In the rows, 128 means zero.
One hidden turn or mirror swaps the rows below in pairs. Which row is each named row swapped with?
j480: [109 131 154 103 116 119 115 117  86 119 108 125 140 134 136 100 124 162
 102 114 165]
j674: [127 103 135 115 136 105 135 110 141 111 130 112 143 143 144 111 156 164
 127 121 143]
j619: [132 138 154 119 139  93 105 123  99 137 121 129 124 141 108 120 100 158
 104 131 114]
j549: [115 104 131 130 121 104 126  96 149 113 132 100 142 137 141  98 135 157
 113 117 133]
j770: [109 114 148 107 129 138 121 123  90 113 109 122 136 126 137 129 117 173
 105 112 150]
j185: [132 121 131 106 151  88 133 120 101 103  90 114 127 143 116 118  95 146
 114 123 116]
j727: [102 121 162 113 114 116 120 122  97 126 108 115 142 143 149 120 119 166
  85 101 144]
j240: [106 127 160  87 115 109 125 123 109 125 120 127 148 131 140 113 123 156
  82 106 150]
j530: [103 123 158  93 117 125 121 108  97 129  93 119 148 133 145 120 120 154
  99 105 140]
j706: [112 137 149 113 137 105 137 104 116 130 128 115 134 121  92 122 116 172
 111 148 113]
j167: [132 127 133 106 148  88 120 122 107 104 102 116 125 144 108 117  93 146
 121 122 110]
j429: [125 101 130 122 135 123 140 103 140  99 119 101 132 123 135 113 136 160
 128 125 144]
j966: [117 116 138 119 139 101 119 110 150 118 131 117 136 128 154  94 136 140
 115 118 132]
j6: [112 138 147 117 136 104 141  98 111 129 124 124 134 124  96 120 114 172
 111 152 115]
j974: [132 137 143 113 124  75 137 102 128 111 109 106 135 132 107 108 100 143
 108 150 130]
j67: [132 126 134 108 149  88 129 122 101 103  96 112 123 147 114 114  96 146
 116 120 115]
j336: [112 130 148 114 137 100 144 102 114 123 121 123 128 122  93 121 110 170
 110 153 114]
j955: [ 93 131 146 103 106 117 117 125 102 116 124 134 128 149 127 121 118 171
  94 113 151]
j680: [109 126 136 128 133 104 131 113 150  99 125 104 116 150 138 102 137 149
 117 126 143]
j435: [113 136 144 116 142 105 140 105 109 132 122 122 135 119  95 125 118 169
 110 149 113]
j814: [108 126 142 108 109 108 107 127  91  99 104 125 147 126 148 130 136 164
 101 119 142]
j259: [127 123 136 108 152  92 126 125 100 102  98 112 120 142 110 114  93 147
 117 124 111]
j964: [134 117 137 109 152  96 128 119  98 101 100 109 122 150 112 124  94 144
 115 121 117]
j962: [130 102 133 135 123  95 117  97 136 112 127  99 130 130 143  94 133 143
 106 125 137]
j611: [124 103 134 112 141 117 123  85 147 124 124 107 137 134 140 104 141 149
 114 117 127]
j443: [131 137 147 115 149  98 100 118  97 133 123 128 124 141 113 119  97 153
  97 130 118]
j552: [126 110 121 110 133  93 121 110 137 107 124 100 133 144 141 120 159 153
 110 114 134]
j777: [118 106 132 121 148  97 118  88 134 109 129 104 141 147 152 113 142 155
  99 115 147]
j592: [ 90 123 150  98 126 101 109 132 100 115 101 129 146 125 142 130 119 174
 112 114 149]
j270: [101 122 147  98 129 116 121 119  89 111 112 122 153 142 153 121 130 172
 100 118 159]
j999: [137 108 140 126 133 108 130 102 140 118 128 116 124 139 134  91 145 157
 121 121 151]
j469: [113 141 155 113 139 101 142 100 115 125 119 123 131 122  98 125 108 166
 107 155 117]
j345: [126  99 137 114 152 109 130 108 146 111 121  94 128 130 135 116 140 159
 125 116 147]
j603: [115 117 164 116 100 109 117 119  90 132 113 117 137 129 137 118 122 161
  84 113 146]
j108: [112 132 147 121 132 108 142  98 109 124 123 120 135 121  98 128 113 166
 118 155 116]
j923: [118 106 138 110 153  94 128 108 156 108 129 102 132 133 130 118 143 168
 111 126 145]
j788: [100 124 155 109 104 103 124 116 102 126 110 123 156 136 144 131 145 165
 110 105 143]
j751: [121 110 131 119 147  82 116 103 138 120 133  98 120 130 138 121 150 148
 109 124 136]
j310: [ 94 128 144 107 118 106 119 111  96 123 108 131 140 132 157 134 137 169
  92 126 149]
j916: [128 122 137 106 147  87 129 119 106 103  93 115 123 147 121 117  86 147
 117 121 118]
j795: [136 138 143 110 125  80 133 103 124 111 108 100 135 132  99 113 109 138
 107 146 128]
j575: [131 140 145 111 117  80 143 104 130 115 106 110 137 128 105 115 108 140
 116 147 127]
j315: [ 97 122 146  96 109  86 117 118  91 126 106 126 136 125 141 138 125 159
  97 118 151]
j907: [ 95 114 149  97 122 119 120 117  95 123 105 126 146 120 138 131 115 174
 112 115 158]
j128: [135 106 138 123 137 102 127 102 141  99 129 114 128 135 142 123 155 164
  97 131 139]
j842: [133 135 151 121 140  94 105 113 100 138 115 136 124 137 113 124  98 153
 106 136 117]

Swapped with j788: j777
Swapped with j310: j552
Swapped with j916: j706
Swapped with j727: j549
Swapped with j907: j345

One hidden turn or mirror swaps the rows below in pairs. Which row is each named row swapped with?
j325: [125 110 116 108 114 117 124 120 122 109 141 126 118  99 133 106 114 148
 136 138 134 124 137 126 125]
j76: [122 113 119 100 127 115 121 116 126 107 141 126 116 102 138 109 114 146
 140 134 143 126 136 129 132]
j735: [114 116 129 133 128 131 124 133 100 131 111 136 128 135 133 155 145 138
 110 124 138 109 120 135 148]
j318: [124 117 114 108 124 115 124 115 133 116 138 126 126 105 132 100 109 141
 135 146 139 130 141 113 128]
j274: [136 116 142 128 141 149 123 145 140 160 103 117 142 132 127 117 123 131
 109 115 142 140 133 130 142]
j498: [120 133 131 102 138 134 129 114 124 119 130 113 141 139 127 132 139 102
 122 119 102 157 111 124 120]
j309: [123 115 114 114 123 112 133 123 126 115 147 123 119  98 128 105 107 147
 135 137 135 131 137 116 132]
j339: [113 120 136 134 125 138 125 128 100 124 114 137 120 133 131 161 142 135
 116 131 143 118 116 141 151]
j860: [113 135 141 136 140 104 138 128 123 126 110 113 143 135 128 135 124  97
 125 108 113 135 103 133 141]
j387: [125 128 137 116 127 138 141 112 138 143 125 111 129  94 111 142 141 142
 123 123 145 127 108 139 108]
j894: [131 120 132 110 123 139 144 115 117 148 126 117 136 102 128 147 142 146
 126 121 150 122 108 127 109]
j180: [113 120 131 140 119 122 138 124 105 124 108 125 129 138 133 155 137 136
 108 128 132 114 122 142 153]
j626: [119 112 136 137 127 128 137 126  94 131 118 134 128 137 130 159 144 131
 117 127 147 116 118 147 145]
j921: [117 112 112 115 126 115 133 127 128 120 145 129 120  99 131 107 104 155
 143 135 130 122 132 117 130]
j376: [118 118 128 163 126 142 132 135 117 120 137 162 115 130 117 135 125 125
 136 126 118 121 133 124 113]
j396: [113 131 125 150 130 145 122 141 123 119 143 157 125 141  99 113 138 134
 133 123 121 114 127 124 127]
j666: [115 108 115 115 117 112 125 122 126 117 139 128 118  96 136 109 110 146
 137 143 131 128 132 118 127]
j495: [136 142 140 126 136 102 133 126 133 106 142 133 152 128 137 105 136 103
 132 120 152 128 126 126 111]
j111: [119 127 122 156 125 138 130 144 126 129 141 170 117 124 105 135 132 130
 137 124 122 126 124 114 130]
j701: [120 136 130 116 141 130 132 121 118 128 137 125 134 139 123 126 133 107
 123 110  95 160 105 122 117]
j51: [115 122 116 113 119 112 129 121 126 114 141 127 121 101 137 105 107 146
 137 144 133 123 133 116 128]
j843: [130 117 135 124 138 150 119 147 135 164 108 124 148 137 122 121 120 130
 118 129 138 139 139 138 138]
j191: [120 115 140 133 119 133 124 132  96 122 113 132 119 134 134 157 137 136
 118 131 142 111 117 143 147]
j992: [137 120 135 121 141 144 130 137 134 167 110 115 139 137 119 118 115 132
 116 125 138 149 132 135 145]
j4: [143 143 133 129 130  97 136 126 129 116 141 137 159 130 129 104 134 107
 130 112 139 127 126 125 115]
j791: [109  97 132 126 138 128 112 126 124 130 119 126 117 100 139 129 106 129
 149 124 128 150 108 140 141]
j86: [125 101 152 119 149 137 121 132 133 126 122 120 105  98 130 123 108 129
 136 124 133 149 111 138 133]
j494: [138 135 141 120 117 153 130 137 137 132 127  94 121 141 111 123 126 110
 143 126 130 128 149 119 121]
j120: [116 110 121 132 130 133 118 131  98 136 118 144 125 146 134 152 140 137
 111 132 136 119 120 135 148]
j427: [111 135  93 136 138 126 127 114 131 144 130 140 153 136 127 133 148 139
 136 117 133 147 125 143 127]
j160: [125 105 142 147 117 131 126 103 133 127 135 123 115 117 143 126 130 141
 154 127 113 144  98 126 130]
j818: [135 135 137 129 132  97 140 119 127 108 140 138 155 122 133 113 138 105
 130 122 153 118 123 120 115]
j368: [143 113 142 112 127 132 109 126 118 126 152 107 123 119 125 142 135 136
 157 126 139 124 136 108 148]
j693: [146 120 139 130 114 159 133 127 155 121 126 103 116 124 124 129 136 117
 143 121 132 125 145 133 119]
j268: [121 136 141 126 148 104 121 124 128 119 109 117 137 134 125 138 129  96
 130 110 121 143 100 139 136]
j524: [138 113 150 130 133 143 135 141 141 160 104 107 141 133 126 123 122 123
 108 121 141 135 126 130 137]
j129: [138 136 129 129 117 154 131 135 140 124 119 100 125 135 122 132 119 105
 134 124 117 126 147 115 109]
j137: [132 122 139 130 140 143 128 150 134 159 107 124 148 139 121 113 112 125
 113 117 134 146 131 131 144]
j932: [117 115 117 117 122 116 122 122 133 118 147 126 115 108 136  99 112 149
 133 148 140 130 139 119 129]
j888: [111 111 141 144 147 109 151 142 130 118 149 124 141 137 103 111 141 120
 127 111 126 136 138 123 144]
j797: [129 123 131 106 119 134 143 116 119 142 138 112 133  97 120 149 138 139
 123 123 149 115 113 137 115]
j249: [129 128 136 125 105 162 128 139 134 124 128  95 138 128 122 123 132 116
 146 116 132 106 138 118 120]
j151: [125 102 138 149 108 131 131 109 127 124 137 123 117 108 140 130 133 141
 154 125 115 139 104 128 125]
j5: [130 124 141 131 137 149 131 144 142 160 105 120 145 133 124 118 117 125
 114 119 137 149 128 131 149]
j516: [113 119 136 145 147 105 145 146 131 124 153 120 145 133 106 128 153 119
 122 115 122 131 137 125 147]
j215: [119  99 145 154 121 131 133 108 138 128 131 135 123 116 141 125 128 143
 155 127 120 146 101 130 130]
j753: [133 143 136 126 140  92 142 121 132 116 138 135 159 125 132 107 126 108
 132 108 142 123 120 125 123]
j793: [117 125 133 113 137 133 130 117 123 121 139 117 140 138 129 123 140 101
 122 112 100 162 109 128 119]
j580: [140 143 138 122 142 101 132 127 132 104 140 127 151 134 132 117 141 104
 134 114 149 124 128 132 112]
j780: [125 103 140 150 116 135 131 110 134 123 130 115 113 119 147 127 132 138
 157 125 121 148 104 135 122]
j821: [138 139 137 131 108 161 126 140 150 122 121  96 130 134 114 127 135 118
 132 123 130 129 140 122 122]
j933: [123 134 101 139 141 116 130 119 145 146 134 137 148 143 118 115 144 141
 128 121 143 146 132 146 129]
j317: [110 119 133 155 123 137 141 140 106 124 145 157 122 138 110 130 130 127
 145 126 123 117 130 124 128]
j319: [111 125 122 155 117 150 131 146 113 120 144 160 133 128 109 135 135 133
 131 122 119 123 125 121 128]
j200: [114 118 140 135 124 129 131 136 105 135 109 132 132 134 124 157 142 134
 111 135 139 104 119 144 139]
j561: [116 130 116 142 126 137 141 134 117 127 147 162 133 134 107 134 131 123
 131 116 104 118 126 119 131]
j462: [114 135 122 136 145 102 128 126 117 119 117 122 143 145 141 142 126 104
 138 110 119 139 108 132 150]
j732: [143 143 133 131 136  98 134 124 126 105 149 131 151 126 134 116 139 105
 133 115 152 131 128 126 119]
j63: [140 144 138 126 136  98 129 126 134 113 137 130 154 128 133 112 141  98
 128 118 144 130 124 125 111]
j198: [134 145 140 124 131 100 136 127 124 118 149 128 157 129 138 116 138 102
 126 120 148 121 121 118 115]
j212: [143 117 145 123 143 153 118 140 131 157 116 133 143 127 128 119 117 128
 113 121 143 151 133 135 140]
j554: [118 131 100 135 143 123 135 117 138 145 120 134 143 147 122 118 150 146
 121 120 140 147 128 140 122]
j799: [127 136 129 116 138 130 125 119 129 122 138 119 138 138 118 117 144 102
 124 113  98 165 115 128 115]
j148: [122  99 137 122 141 139 101 127 123 129 123 131 106 110 138 127 113 130
 146 130 134 150 116 143 140]
j969: [132 129 128 123 109 152 137 142 147 118 118  97 125 128 121 136 137 104
 135 119 133 129 146 121 120]
j500: [140 108 139 120 132 135 111 138 129 135 157 105 123 110 122 140 138 137
 149 130 137 127 140 117 151]

Swapped with j753: j76
Swapped with j992: j626
Swapped with j495: j51
Swapped with j160: j793
Swapped with j376: j129
Swapped with j368: j888
Swapped with j180: j212
Swapped with j120: j524
Swapped with j894: j554

